(in the rows, 128 means zero)
Each named move below is a turn or a mirror, shown by a few rows before and after it. Which moves, in which order, take the first row of each later pair to the second? The first pair is answered.
move j_280:
[120 114 113 140 118 116 133 118 114 138 151 127 135 138 117 153 120 148
 132] -> [124 114 113 140 115 119 133 118 106 136 149 125 132 134 114 155 120 144
 131]
[136 101 134 104 141 121 113 130 146 146 118 130 139 125 146 165 117 141
 153] -> [139  99 134 105 138 123 113 131 132 145 118 129 130 117 137 172 119 133
 152]
[119 135 127 123 137 116 122 124 158 133 147 132 140 142 139 136 116 141
 121] -> [148 128 131 122 126 133 120 124 111 125 127 118 103 111 112 144 121 117
 125]
[ 59 132 113 126 134 125 150 150 146 127 106 122 113 147 106  87 156 122
 127] -> [ 77 127 114 124 125 136 148 148 121 122  95 117  96 129  88  92 158 108
 131]
move j_803:
[139 146 137 116 112 119 115 107 161 154 163  97 120 152 149 166  80 126
 131] -> [140 143 139 115 116 114 107 109 170 152 165 102 124 153 151 166  82 138
 125]
[134 120 105 134 130 129 114 160 121 120 137 113 109 115 102 110 153 155
 133] -> [134 122 105 129 121 126 113 158 110 120 131 108 102 112  96 116 149 144
 134]
[146  91 153 110 112 119 116 104 168 108 172 163 145 106 125 127 130 161
 112] -> [157 116 149  98  94 125 132  81 107 122 154 118  95 108 105 145 121  87
 120]
move j_391:
[147 125 101 143  96  96 136 110 126  91 137 164 134 119 108 144 144 166
 109] -> [160 141 117 128 113  92 124  97 146 120 144 124 111 132 113 181 104 122
 109]
[129 138 120 139 134 107 105 120 169 138 158  77 123 152 151 163  71 101
 144] -> [104 113  97 172 107 114 123 151 130  91 141 155 171 130 140  91 148 179
 141]
[113 123 124 132 131 119 119 136 156 125 147 155 152 126 140 123 123 160
 120] -> [118 130 130 125 140 118 115 126 170 138 150 131 135 139 138 141  99 136
 121]
move j_823:
[108 165 138 114 148 112 126 100 142 148 140  92 114 171 145 142  88  92
 128] -> [173 127 152 113 142 131 119  97 107 139 139 101 104 114 114 172  86  96
 125]
[124 131 137 118 174 125  93 138 182 145 121 106 103 137 133 134  92 126
 140] -> [168 101 141 123 167 140  89 141 143 134 120 116  98  93 113 138 102 138
 143]
[112 120 115 112 149  97 139 129 107  83 130 118 115 102 117 138 147 106
 143] -> [103 124 111 115 146  91 143 125 114  85 131 121 115 110 123 133 145 111
 143]
[114 146 108 133 134 114 177  87  70 116 129 116 141 133 108 116 153 109
 134] -> [107 155 104 123 142 104 173  82  85 125 137 101 135 150 116 117 142 100
 138]
Then:
(2 to 3 moves a pair)
[117 126 120 127  97 129 133 127 109 112 156 145 145 127 131  93 149 132
 124] -> [144 132 131 114 101 131 130 113  96 127 157 113 113 121 119 124 123  94
 123]	j_803 j_391 j_823
[105 155 130 130 148 115 141 104 158 157 142 102 134 175 165 145  85 113
 127] -> [ 82 154 105 137 111 132 170 122  85 124 100 136 124 156 136  88 145 124
 135]	j_391 j_280 j_823
[177  89 151 123 138 144 145 135 124 127 133 151 117  61 111 144 118 161
 129] -> [163 133 147 108 132 131 164 106  90 143 125 104  87  94 112 161 106  87
 133]	j_280 j_803
[130 161 129 134 122 137 128 105 120 139 130  86 100 160 145 167  98  91
 117] -> [114 147 132 141 134 123 114 119 178 135 151 118 145 170 167 151 104 143
 114]	j_280 j_803
[152 103 153 124 127 142 136  94 113 108 114 113 124 120 105 157 116 103
 123] -> [145 101 154 129 134 130 123  91 156 113 137 130 155 142 129 156 106 128
 115]	j_280 j_823
[107 131 138 111 134 130 116 157 165 131 118 150 131 139 130 108 130 164
 133] -> [ 94 144 131 104 132 134 128 159 140 132  99 131 102 146 124 102 135 133
 142]	j_280 j_823 j_823
[127 155 107 138 129 118 131 122 163 154 155  75 114 139 161 115  91 113
 135] -> [123 158  90 147  99 126 157 125  95 125 129 102 110 121 136  80 134 116
 139]	j_391 j_803
[179 102 151 126 128 117  96 146 147 121 163 155 129 129 134 141  91 156
  97] -> [121 140 133 127 121  97 117 132 152 130 174 150 151 180 156 123  95 138
  96]	j_823 j_803 j_280
[154 129 145 126 102 128 122 124 104 138 123 103 104 125 124 154 112 105
 130] -> [121 148 143 130 112 111 128 119 137 147 142 103 128 162 149 150 109 107
 128]	j_280 j_803
[173 121 121 124 146 147  94 153  94 151 112 119 102  81  90 181 111 111
 119] -> [ 78 154 102 134 158 112 101 158 176 152 135 148 167 163 150 136 126 152
 113]	j_823 j_280 j_823
[110 131 138 152 112 133 125 121  68 115 139 136 125 141 117 101 154 159
 147] -> [ 96 129 141 152 125 125 116 133 118 124 141 144 136 157 129  95 148 180
 153]	j_823 j_280 j_803
[141 125 130 137 116 115 135 105 126 134 160 142 156 126 138 134 124 134
 116] -> [114 141 113 134 113 113 143 106 121 131 147 136 150 143 142 119 133 129
 119]	j_280 j_823 j_823
[108 132 106 127 118 132 144 114  99 117 125 122 134 156 134 123 126 113
 124] -> [126 107 120 132 134 135 124 126 144 117 142 143 153 139 143 131 117 153
 117]	j_823 j_823 j_803
[ 99 147 122 131 111 124 105 118 134 138 137 137 159 154 146  99 123 149
 114] -> [109 151 113 129  97 139 114 117  81 130 114 125 127 134 118  93 133 119
 119]	j_280 j_823
[179 105 151 137 131 139 102 108 109 125 132 105 109 102  98 140 116 112
 127] -> [163 104 149 145 144 122  94 109 167 126 159 128 151 128 128 139 109 147
 116]	j_280 j_823
[111 159 122 127 153 106 138 113 127 131 139 128 129 148 144 137 139 121
 117] -> [148 131 130 129 149 128 133 123  98 117 118 138 110 101 118 141 147 136
 122]	j_280 j_803 j_280
[110 116 121 132 123 132 124 155 148 104 111 149 131 126 126  88 158 166
 133] -> [ 80 147 115 129 127 115 137 141 154 117 117 131 134 165 145  89 150 136
 133]	j_803 j_280
[147 102 154 117 143 120 112 123 138 121 151 148 146 129 116 121 140 193
 116] -> [129 148 140 100 128 123 135 101  77 136 129  93  93 148 102 133 129 111
 122]	j_823 j_803
[127 160 122 140 113 122 158  91  63 120 151 113 130 149 116 148 129  93
 111] -> [117 169 126 135 129 115 149  94 101 136 163  95 134 171 127 158 105  87
 111]	j_803 j_823 j_803
[ 87 152 135 130 143  94 129 114 151 138 118 101 110 167 156  88 124 109
 154] -> [171  93 160 133 153 113  93 119 167 132 134 118 111 102 141 128 105 156
 147]	j_823 j_803 j_823
[120 125 110 137  98 136 159 119  86 102 117 141 136 133 122 122 153 118
 135] -> [ 96 124 113 139 110 124 147 131 140 102 127 148 156 152 147 114 151 140
 136]	j_823 j_280 j_803
[ 89 171 136 127 138 122 133 103 147 140 122 103 111 143 133 154 119  98
 134] -> [121 136 155 134 153 127 106 116 188 136 133 122 132 118 136 165 109 144
 130]	j_280 j_803 j_823
[153  99 135 145 114 126 126 113 140  95 149 135 158  92 116 139 150 160
 134] -> [ 85 148 112 136 101 110 153 104 128  97 132 115 146 145 130 111 164 122
 138]	j_803 j_823 j_823
[161 140 134 123 106 131 133 100  63 121 133 101 103 106 110 151 129  87
 124] -> [107 173 132 125 114 102 138  89 123 134 164  98 137 168 151 144 114  89
 121]	j_280 j_803
[129 123 165 106 134  83 118 135 171 142 136 144 145 140 160 114  91 146
 145] -> [142  99 160 113 119  99 116 156 137 118 119 169 141 111 139  91 122 172
 148]	j_280 j_803 j_823
